500 stands for zero in the data rows.
Here are some points:
tensor([637, 513, 302, 521, 476, 720, 352, 516, 46, 487, 557, 529, 373,
        390, 629, 631])
tensor([530, 515, 463, 553, 481, 485, 569, 412, 546, 538, 475, 494, 254,
        483, 474, 617])
tensor([570, 731, 411, 759, 463, 552, 464, 573, 420, 589, 652, 508, 588,
        622, 476, 468])
tensor([438, 435, 576, 441, 585, 378, 588, 404, 595, 558, 377, 514, 489,
        433, 488, 462])
tensor([479, 485, 351, 607, 465, 611, 542, 540, 543, 469, 586, 535, 476,
        479, 524, 600])
tensor([450, 651, 423, 501, 459, 578, 480, 597, 554, 533, 558, 560, 587,
        647, 584, 535])
tensor([509, 515, 401, 575, 455, 587, 517, 544, 470, 479, 653, 449, 551,
        665, 582, 469])
tensor([496, 523, 706, 519, 549, 494, 463, 548, 569, 512, 372, 613, 451,
        445, 712, 509])
tensor([528, 468, 401, 524, 552, 565, 535, 471, 502, 533, 625, 498, 493,
        546, 543, 536])
tensor([593, 588, 400, 527, 440, 589, 308, 519, 442, 483, 670, 458, 481,
        552, 472, 518])
tensor([601, 515, 476, 509, 586, 475, 437, 490, 590, 539, 507, 394, 377,
        504, 602, 435])
tensor([481, 456, 488, 459, 469, 473, 316, 494, 504, 472, 393, 570, 664,
        565, 511, 466])
tensor([534, 470, 538, 411, 659, 415, 532, 381, 579, 483, 389, 462, 391,
        349, 419, 433])
tensor([613, 534, 424, 565, 494, 515, 444, 593, 517, 563, 607, 451, 584,
        635, 552, 515])
tensor([580, 438, 317, 792, 430, 597, 392, 695, 423, 387, 662, 375, 667,
        554, 547, 543])
tensor([450, 484, 468, 350, 570, 421, 518, 542, 342, 413, 457, 594, 537,
        608, 515, 337])
tensor([457, 502, 527, 287, 591, 363, 623, 459, 495, 467, 383, 591, 632,
        472, 482, 504])
tensor([372, 477, 471, 387, 508, 588, 453, 481, 393, 338, 521, 401, 441,
        584, 514, 533])
tensor([434, 504, 493, 527, 499, 431, 618, 459, 768, 429, 297, 514, 488,
        291, 519, 578])
tensor([528, 543, 557, 371, 545, 415, 379, 476, 445, 513, 517, 465, 469,
        491, 370, 449])
tensor([548, 482, 507, 436, 421, 404, 608, 334, 517, 478, 351, 546, 460,
        296, 484, 545])
tensor([419, 524, 566, 481, 488, 445, 595, 493, 445, 505, 517, 564, 552,
        504, 577, 582])
tensor([507, 575, 352, 523, 373, 595, 486, 574, 505, 426, 468, 386, 498,
        619, 466, 519])
16 more points follow, each with its number after it:
tensor([516, 420, 645, 371, 474, 339, 571, 500, 540, 447, 333, 652, 418,
        462, 421, 484]) 0
tensor([526, 485, 303, 569, 422, 568, 381, 557, 487, 462, 594, 382, 424,
        554, 413, 506]) 1
tensor([541, 383, 461, 529, 446, 638, 303, 605, 399, 554, 628, 469, 509,
        526, 417, 527]) 2
tensor([591, 394, 434, 500, 415, 638, 572, 520, 461, 458, 565, 518, 477,
        609, 494, 602]) 3
tensor([482, 487, 497, 483, 466, 513, 477, 332, 488, 500, 552, 487, 444,
        602, 420, 382]) 4
tensor([507, 353, 554, 374, 562, 599, 617, 386, 517, 311, 314, 424, 438,
        391, 448, 559]) 5
tensor([484, 429, 468, 447, 499, 513, 477, 491, 546, 434, 504, 463, 546,
        536, 430, 457]) 6
tensor([690, 429, 378, 498, 499, 491, 453, 535, 479, 438, 548, 369, 463,
        533, 475, 512]) 7
tensor([479, 505, 632, 378, 567, 372, 683, 517, 572, 359, 407, 532, 674,
        497, 409, 479]) 8
tensor([473, 566, 551, 520, 431, 624, 621, 606, 450, 562, 558, 461, 631,
        614, 612, 463]) 9
tensor([444, 561, 569, 541, 434, 490, 513, 618, 583, 514, 538, 482, 542,
        557, 529, 484]) 10
tensor([555, 597, 464, 445, 515, 438, 790, 432, 515, 442, 423, 549, 390,
        372, 590, 494]) 11
tensor([540, 627, 559, 376, 629, 645, 525, 677, 445, 587, 582, 714, 695,
        601, 573, 479]) 12
tensor([427, 519, 448, 687, 479, 512, 332, 483, 412, 402, 340, 423, 450,
        531, 364, 508]) 13
tensor([427, 453, 557, 386, 523, 487, 487, 382, 454, 452, 299, 572, 445,
        418, 536, 497]) 14
tensor([602, 637, 519, 494, 443, 562, 536, 471, 508, 470, 493, 549, 544,
        457, 672, 447]) 15
Which of these numbered points is nearest to each point below, looking only along the 4 directions in which the first points spread most? Its number follows each.
tensor([494, 583, 649, 479, 543, 478, 462, 537, 480, 521, 466, 433, 609,
        432, 519, 455]) > 6
tensor([605, 613, 372, 649, 554, 613, 427, 605, 442, 534, 531, 364, 344,
        646, 417, 453]) > 1
tensor([399, 424, 573, 597, 524, 398, 641, 425, 685, 615, 437, 568, 520,
        208, 619, 505]) > 11
tensor([565, 608, 468, 459, 389, 522, 427, 586, 386, 590, 526, 441, 499,
        546, 450, 523]) > 2
tensor([547, 593, 579, 596, 555, 508, 436, 520, 481, 627, 720, 495, 476,
        509, 464, 450]) > 7
tensor([432, 559, 445, 460, 395, 485, 514, 548, 616, 445, 492, 454, 606,
        504, 510, 531]) > 10
tensor([447, 541, 620, 425, 545, 459, 524, 579, 318, 458, 325, 554, 545,
        652, 523, 538]) > 12
tensor([391, 442, 444, 371, 559, 448, 551, 512, 478, 462, 396, 715, 434,
        490, 456, 518]) > 14
tensor([480, 603, 592, 492, 560, 545, 565, 559, 342, 522, 410, 642, 571,
        552, 519, 741]) > 15
tensor([528, 476, 594, 459, 469, 543, 571, 476, 448, 426, 484, 637, 491,
        476, 519, 492]) > 15
tensor([500, 558, 547, 684, 319, 545, 413, 581, 533, 475, 576, 410, 563,
        569, 582, 504]) > 9
tensor([514, 281, 407, 464, 494, 552, 500, 548, 402, 550, 513, 488, 468,
        605, 471, 512]) > 13
tensor([454, 450, 413, 518, 490, 609, 400, 493, 496, 495, 507, 422, 561,
        556, 546, 563]) > 3
tensor([444, 537, 591, 409, 584, 362, 523, 457, 525, 427, 432, 543, 443,
        482, 471, 421]) > 0
tensor([419, 487, 549, 498, 543, 328, 503, 461, 558, 459, 405, 507, 449,
        455, 576, 408]) > 0
tensor([481, 247, 491, 482, 510, 402, 549, 380, 503, 432, 353, 444, 466,
        372, 504, 491]) > 5
tensor([487, 297, 541, 403, 472, 390, 545, 434, 670, 377, 335, 462, 328,
        248, 417, 382]) > 5
tensor([518, 432, 453, 559, 510, 503, 533, 440, 570, 460, 510, 449, 472,
        531, 462, 524]) > 13
tensor([396, 479, 543, 506, 722, 453, 458, 502, 532, 446, 554, 570, 492,
        503, 530, 454]) > 6
tensor([579, 520, 487, 605, 511, 381, 480, 601, 493, 690, 618, 446, 654,
        570, 520, 528]) > 10
tensor([368, 430, 564, 559, 391, 496, 813, 502, 596, 541, 388, 769, 432,
        456, 561, 548]) > 11
tensor([496, 440, 643, 407, 626, 411, 525, 459, 471, 480, 382, 504, 676,
        382, 472, 508]) > 0
tensor([415, 520, 660, 661, 329, 418, 762, 441, 699, 481, 374, 410, 486,
        435, 555, 592]) > 11
